One turn moves each row of this set onto another row. After a few examples, where does it send each row asked below?
K_709: [-0.63  0.23 -1.11 -0.51  2.82  0.61 -2.64 -0.22  0.39 -2.18  3.51  0.03
 -1.29  2.39 -1.10  0.48  2.43  2.25  0.95  1.58  3.30 -0.94 -0.02]
K_759: [ 4.96  0.24  1.82  1.55  0.21  0.27 -1.02  4.43  1.20 -0.29  2.62 -0.87
 -0.19  3.77 -0.11 -0.78 -1.25  1.14  1.74  0.46  0.43  1.13  0.12]
K_636: [ 3.45  0.16  0.19  0.36  1.85  0.28 -1.11  5.83  1.18 -2.92  0.69  0.23
 -1.06  4.68  1.38 -0.90  0.95 -0.99  2.08  0.17  0.04  0.63 -0.01]
K_336: [-1.48 -2.12 -1.25 -1.57 -0.65 -1.60  2.25  0.62 -0.09  1.17 -2.06  0.48
  0.43  4.20 -0.33 -1.43  1.08 -1.50  5.33 -1.62 -0.71  1.24  0.72]
K_87: [-2.14 -0.97  1.73 -3.15 -5.76  0.23 -0.99  1.46  1.41 -1.09 -0.82 -2.05
 -2.32  0.40  1.40  0.60  0.33  1.27  0.64  0.67 -1.95 -1.44  1.44]
K_861: [-1.62  0.59 -1.02 -2.40 -0.32  1.19 -3.46  0.97  1.48 -1.04  1.62 -4.15
 -1.50  3.00  3.08  0.36  1.87  2.01 -0.13  1.54  3.67  0.16  0.58]
K_9: [ 1.66 -1.52  0.92 -1.35  2.12 -1.14  1.49  0.43  2.12  0.43  0.28 -3.48
 -0.95  1.60  1.52 -0.32 -0.70 -2.43  1.53 -0.97 -0.63  0.00  5.53]
K_13: [-1.79 -1.18  0.71 -0.72 -3.02  0.24  0.37 -4.79  0.85  2.03 -0.22 -1.14
 -0.36  2.53 -1.11 -0.64  0.29  0.72  3.48 -0.12 -0.03  0.91  1.38]
K_821: [ 3.52 -0.93 -0.35  3.91  1.40 -0.21 -1.92  2.74 -0.03 -0.67  0.27 -0.30
  0.14  2.50  0.99  0.45  2.24  0.03  1.66  0.46 -4.30  0.64  1.86]
K_453: [ 0.47 -0.92 -0.05 -1.12  3.68  0.14  0.94 -0.87  1.08 -0.54  0.73 -3.65
 -1.11  2.23  2.17 -0.21  0.50 -2.79  1.11 -1.21 -2.31 -0.64  3.48]
K_251: [-1.98 -1.25 -0.11 -3.41 -3.41 -0.31  0.07  4.84 -0.26 -0.91 -1.01 -1.12
 -1.19  1.86  1.75 -0.15  0.89  0.03  2.27 -0.50 -3.69 -1.03 -0.94]
K_249: [-0.42 -0.46 -1.09 -3.26  0.47 -0.54 -1.38  5.96  0.83  0.48  1.35 -2.41
 -0.14  3.13  2.93 -0.64  1.39  1.57  2.37  0.44  3.87  1.40  0.56]
K_272: [-0.53  0.04  3.29 -2.53  2.58  0.81  0.83 -0.27  1.30  1.97  1.87 -0.93
 -0.26 -0.90  3.10 -1.07  0.79 -0.99  3.11 -0.58 -1.85  1.20  3.25]
K_127: [ 1.33  1.94  3.51 -0.08 -0.11  2.71 -3.83  0.37  2.58 -2.91  2.10  0.69
 -2.28  1.37  2.22 -0.35  2.28  1.07  0.96  2.25  0.98  0.50  1.08]
K_920: [-1.29 -0.16 -1.55 -3.34  0.10 -0.27 -2.54  3.79  1.67 -1.55  0.27 -3.02
 -1.49  3.27  3.34 -0.01  2.19  0.88  1.19  1.05  4.46  0.49  1.67]
K_299: [-0.44 -0.53  1.16  1.24 -1.89  0.07 -0.90 -0.39  2.60  1.48 -3.68  1.97
 -1.48 -1.43  4.07  0.07  1.83 -2.05  1.27  1.40  1.09  0.28  3.12]
K_188: [-3.90 -0.11 -1.87  2.85 -3.65  0.38 -1.77 -0.33  0.57 -1.22 -2.73  1.23
 -1.28  0.08  0.09  0.11 -1.33  0.90  1.81  0.71  2.22  0.00  1.36]
K_278: [ 4.37 -1.16  0.80  4.13 -0.51 -0.59 -2.53  1.33  1.14  0.02  0.59 -1.07
 -0.24  1.70  0.27  0.88  0.94  0.99  0.70  1.29 -2.82  0.82  4.02]
K_906: [ 1.01 -1.16  3.11 -2.28  1.27 -0.69  1.35  0.61  2.39  1.97  1.16 -1.61
 -0.42 -0.39  2.08 -0.75 -0.52 -1.35  2.81 -0.66 -0.42  1.12  5.28]
K_588: [-0.96 -0.40  0.22  1.01  0.15 -0.07  0.02  2.16  1.12  1.82 -3.57  2.80
 -0.28 -0.53  4.76 -0.72  2.63 -2.73  2.77  0.49 -0.76  0.65  0.67]
K_117: [-0.99  0.16  1.35 -1.76  3.85  1.45  0.40 -1.10  0.72  0.42  1.61 -2.13
 -0.64  0.82  3.05 -0.95  1.57 -1.95  2.06 -0.99 -3.29 -0.07  1.84]
K_39: [-0.81 -1.91 -0.26 -0.57 -2.03 -0.92  1.81 -1.61 -0.07  2.97 -0.29 -0.88
  0.92  3.65 -1.53 -1.14 -0.55  0.10  4.52 -1.10 -0.84  1.35  0.29]
K_817: [-0.98 -1.44 -0.08 -2.17 -4.10 -0.50  0.41  3.92 -0.49  0.22 -0.16 -2.75
 -0.83  2.22  0.53  0.21 -0.64  0.94  1.09 -0.38 -4.02 -1.37 -1.29]
K_119: [ 0.70 -1.26 -0.81 -1.27  2.13 -1.43 -1.25  3.79  1.15 -1.55  2.41  1.06
 -0.77  2.26 -1.44  0.09  1.56  1.64  2.36  0.82  5.05  0.18  2.12]
K_358: [-2.85 -1.09  0.99 -3.97 -4.35  0.03 -0.91  3.60  0.91 -1.60 -1.49 -0.68
 -2.23  0.73  2.38  0.18  1.59  0.38  1.77  0.17 -2.47 -1.15  0.67]
K_841: [ 3.60  1.11  3.83  1.17 -1.35  1.87 -2.58  0.99  2.27 -0.41  3.42 -0.55
 -0.93  2.02  0.41 -0.48 -0.68  2.22  0.60  1.77  0.94  1.10  0.68]
K_688: [ 0.63 -0.58  0.36 -1.31  2.19 -0.58 -1.29  3.21  0.56  0.33  3.74  1.49
  0.26  1.18 -1.43 -0.21  1.07  2.94  3.14  0.84  3.90  0.89  0.52]
K_614: [ 0.80 -0.98  0.59  3.36 -2.64  0.02 -0.83 -2.35  2.12  2.36 -2.42 -0.89
 -0.98 -0.18  2.24  0.56 -0.30 -1.28 -0.55  1.34  0.49 -0.27  2.56]
K_933: [-3.08 -1.65 -0.82 -2.58 -1.04 -0.82  0.93 -0.95  0.86 -0.92 -3.10  1.09
 -1.01  3.29  0.73 -0.97  3.11 -2.00  4.90 -0.92  0.20  0.68  1.85]
K_628: [ 1.40 -1.05 -1.11  4.26 -0.83 -0.07  0.35 -0.72  0.28  3.42 -1.65 -1.16
  0.35  1.10  1.70  0.07 -0.96 -1.53  0.20  0.25 -1.60 -0.28 -0.20]
K_581: [ 1.85 -0.15  0.52  2.18  1.95  0.33 -2.58  3.10  0.03 -1.28 -0.26  1.65
 -0.02  1.15  2.75  0.12  4.20 -0.12  2.63  0.74 -4.26  0.91  1.92]
K_794: [ 1.49  1.35  1.29 -0.65  1.55  1.82 -2.92  3.27  1.85 -4.73  0.45  1.23
 -2.38  3.18  2.85 -0.71  3.23 -1.06  1.65  1.20  0.50  0.11  0.55]
K_757: [-0.16  0.31 -0.60 -2.35 -0.06  0.59 -1.76  4.13  0.12  2.14  3.04 -3.42
  0.72  2.66  2.34 -0.82  0.41  2.89  1.96  0.70  2.64  1.60 -1.11]
K_742: [-3.82 -0.08 -2.31  2.13 -1.77 -0.06 -0.33  2.98 -0.68 -0.17 -2.68  2.72
 -0.04  0.49  0.65 -0.94 -0.67  0.33  3.87 -0.38  0.98  0.97 -0.47]
K_431: [-0.98 -1.29  0.83 -1.97 -5.59 -0.11 -0.54  1.64  0.67  0.16  0.07 -3.19
 -1.52  1.56  0.12  0.76 -1.02  1.62  0.26  0.28 -2.77 -1.56  0.24]
K_518: [-0.40  0.31  0.01 -0.64  2.65  0.62 -2.06  0.79  0.12 -0.11  4.39  0.91
  0.00  1.45 -1.11  0.00  1.64  3.17  1.98  1.41  2.92  0.16 -0.98]
K_789: [-3.02 -0.17 -2.52  3.14 -2.01  0.34 -0.32  1.70 -1.17  0.67 -1.60  1.16
  0.29  1.06 -0.13 -0.69 -1.92  1.03  2.87 -0.39  0.31  0.58 -1.57]
K_934: [ 1.63  0.09  2.17  1.64  0.23  0.45 -3.23  2.09  1.33 -1.10 -0.29  2.33
 -0.59 -0.50  2.90  0.33  4.20  0.73  2.67  1.60 -2.77  1.55  3.70]
K_373: [-3.04 -0.06 -2.30  3.77 -2.94  0.58 -1.11 -0.50 -0.33  0.07 -1.63  0.32
 -0.45  0.82 -0.48 -0.15 -2.15  1.38  1.73  0.42  0.89  0.04 -0.35]
K_779: [-3.20 -0.98  0.47 -1.74 -2.41  0.07 -0.15 -4.22  1.53 -0.41 -1.92  0.31
 -1.46  2.33  0.38 -0.66  2.41 -0.65  3.77  0.14  0.47  0.42  2.36]
K_791: [ 3.01 -0.61  2.65  2.74 -1.22 -0.18 -3.11  0.88  1.96 -0.54  0.09  0.55
 -0.72 -0.17  1.64  0.80  2.27  1.40  1.58  1.86 -1.75  1.52  5.09]
K_890: [-1.00  0.81 -0.58 -1.77 -0.43  1.39 -2.88  1.18  0.46  1.24  3.30 -4.23
 -0.24  2.63  2.19 -0.22  0.85  3.04  0.52  1.45  2.56  0.77 -1.00]
K_956: [-0.10 -0.78 -1.59 -0.85  2.62 -0.66 -2.06  1.54  1.18 -3.03  2.13 -0.04
 -1.60  2.99 -1.24  0.57  2.29  1.23  1.10  1.23  4.45 -0.91  1.57]
K_412: [ 0.39 -0.72 -1.38  2.77  0.85 -0.02  0.83  1.93 -0.38  3.14 -2.23  1.05
  0.82  1.10  3.36 -0.76  0.77 -2.62  2.21 -0.35 -2.32  0.28 -1.54]
K_499: [-4.13 -0.16 -1.88  1.94 -2.74  0.07 -1.17  1.93  0.43 -1.25 -3.58  2.79
 -0.92 -0.20  1.00 -0.31 -0.36  0.21  3.16  0.21  2.24  0.47  1.08]

K_431 turns into K_358
K_13 turns into K_933
Where do these go?
K_412 turns into K_614
K_119 turns into K_518
K_861 turns into K_249
K_636 turns into K_841
K_821 turns into K_791
K_117 turns into K_9
K_742 turns into K_373

One turn moves each row of this set onto another row. After a few examples, where does it send each row asked below?
K_892: [-1.17 -3.69 -2.59  2.09  3.33  2.26  0.56 -1.70 -0.73 -1.28  3.23 -5.84
  2.62 -2.61  0.37  0.40  1.06  0.14  3.60 -1.54  3.87  0.87 -2.98]
K_646: [-2.01  0.07  0.85  2.56  2.96  2.09  0.99 -1.35  2.11  0.84  2.36  2.20
  0.28  0.71 -3.18  1.25 -2.55 -1.58 -1.98 -1.73  6.21 -3.96 -2.60]
K_520: [-1.93  0.50  2.76  1.03  1.34  2.73  1.28 -1.11  1.60  1.78  3.36  3.10
  0.73 -1.20 -2.68 -0.76 -0.43 -0.86 -0.89 -0.39  5.83 -3.79 -1.10]
K_32: [-2.63  0.35  1.42  2.87  3.92  1.67  1.83 -2.04 -0.02  2.32  1.83  2.76
  1.85  1.05 -0.84  1.09 -2.80 -0.26 -3.61 -1.13  5.37 -3.02 -2.94]
K_256: [-0.07 -1.02  0.57  0.42  1.24  4.26  0.25 -2.80 -0.64  0.90  0.53 -4.40
  1.80 -5.32  1.07  0.47 -4.53  0.00  1.51 -2.66  1.45  0.07 -0.71]
K_785: [-1.66 -3.21 -2.15  2.27  3.33  2.27 -0.59 -1.53 -0.18 -0.96  3.58 -5.85
  2.90 -3.43 -0.43  0.12  0.46 -0.13  3.64 -1.92  4.62  1.24 -3.91]
K_691: [-0.12 -1.20  0.38  0.29  1.43  4.14  0.27 -3.07 -1.08  0.16 -0.22 -4.35
  1.17 -4.58  1.69  0.83 -3.96  0.13  1.06 -2.59  1.46  0.12 -0.16]
K_917: [-1.90  0.32  2.77  0.78  1.93  2.43  0.24 -1.34  0.95  0.68  1.87  3.04
 -0.61 -0.68 -1.57 -0.12  0.47 -0.21 -1.94 -0.45  6.15 -3.83 -0.69]
K_727: [-2.13 -2.17 -1.45  1.72  3.19  0.35  0.08 -2.23  0.06  0.10  4.87 -6.25
  3.70 -2.50  0.07  0.62 -0.27 -0.37  3.89 -2.25  4.33  1.94 -2.46]
K_407: [-0.46 -0.60  0.73  0.39  1.48  4.10 -0.57 -2.93 -0.50  0.38 -0.31 -4.26
  0.98 -5.21  1.31  0.80 -4.33  0.08  0.88 -3.05  1.87  0.24 -0.75]
K_916: [-1.53 -3.14 -2.23  2.00  3.77  2.10 -0.78 -1.59 -0.67 -1.64  2.67 -6.00
  2.21 -3.02  0.30  0.42  1.21  0.24  3.06 -1.98  4.73  1.00 -3.36]
K_928: [-1.47 -0.80  0.26  2.66  2.59  2.28  3.03 -1.50  1.73  1.01  2.70  2.63
  0.52  1.37 -2.72  1.05 -2.39 -1.68 -1.61 -1.22  5.00 -4.20 -1.67]
K_421: [-1.71 -2.98 -2.04  1.52  3.61  0.13  0.94 -2.42 -0.90 -0.80  3.88 -6.02
  2.72 -1.33  1.45  1.10  0.90  0.39  3.20 -2.04  3.69  1.63 -1.55]
K_479: [-1.67 -0.84  0.31  2.43  3.29  2.08  1.80 -1.79  1.22  0.23  1.50  2.25
 -0.69  1.61 -2.18  1.57 -1.54 -1.15 -2.50 -1.38  5.63 -4.09 -1.63]
K_857: [-1.52 -2.05 -0.66  1.88  0.03 -0.72  0.17 -3.68 -1.34 -2.55  1.33 -1.99
  2.45 -1.84  2.84 -2.93  0.19  2.98  1.34 -1.52  2.40 -0.67  0.40]
K_606: [-2.15 -2.12 -1.59  1.57  3.83 -0.10 -1.40 -2.42 -0.51 -1.07  3.45 -6.27
  2.28 -2.35  0.99  1.23  0.59  0.20  2.67 -2.55  5.15  2.05 -2.28]
K_477: [-2.67 -0.24  0.97  2.28  0.59 -0.85 -3.54 -2.90  0.14 -2.06  1.55 -2.60
  2.93 -3.60  1.18 -3.13 -1.29  2.25  1.22 -2.45  4.69  0.15 -1.60]
K_33: [-1.78 -1.01  0.23  2.42 -0.97 -0.25  0.25 -2.78  0.17 -0.73  3.68 -2.14
  5.10 -3.21  0.41 -3.84 -2.12  1.81  2.91 -1.66  2.26 -0.36 -1.07]
K_65: [-2.46  0.20  1.31  2.73  3.70  1.72  2.20 -2.08 -0.13  2.52  2.25  2.75
  1.79  1.00 -0.85  1.17 -2.81 -0.16 -3.35 -1.13  5.09 -3.07 -2.81]
K_983: [-2.40  0.07  1.21  2.77  3.88  1.64  2.26 -2.32 -0.31  2.32  2.10  2.66
  1.66  1.36 -0.62  0.91 -2.74 -0.21 -3.53 -1.21  5.09 -3.12 -2.74]
K_298: [-1.29 -0.36  2.22  0.90  1.40  2.73  2.49 -1.53  0.75  1.07  2.61  3.38
 -0.07 -0.02 -1.47 -0.38  0.54 -0.25 -1.00  0.07  4.97 -4.11 -0.24]

K_407 turns into K_691
K_298 turns into K_520
K_983 turns into K_65
Where do these go?
K_606 turns into K_421
K_646 turns into K_479
K_785 turns into K_916
K_33 turns into K_477

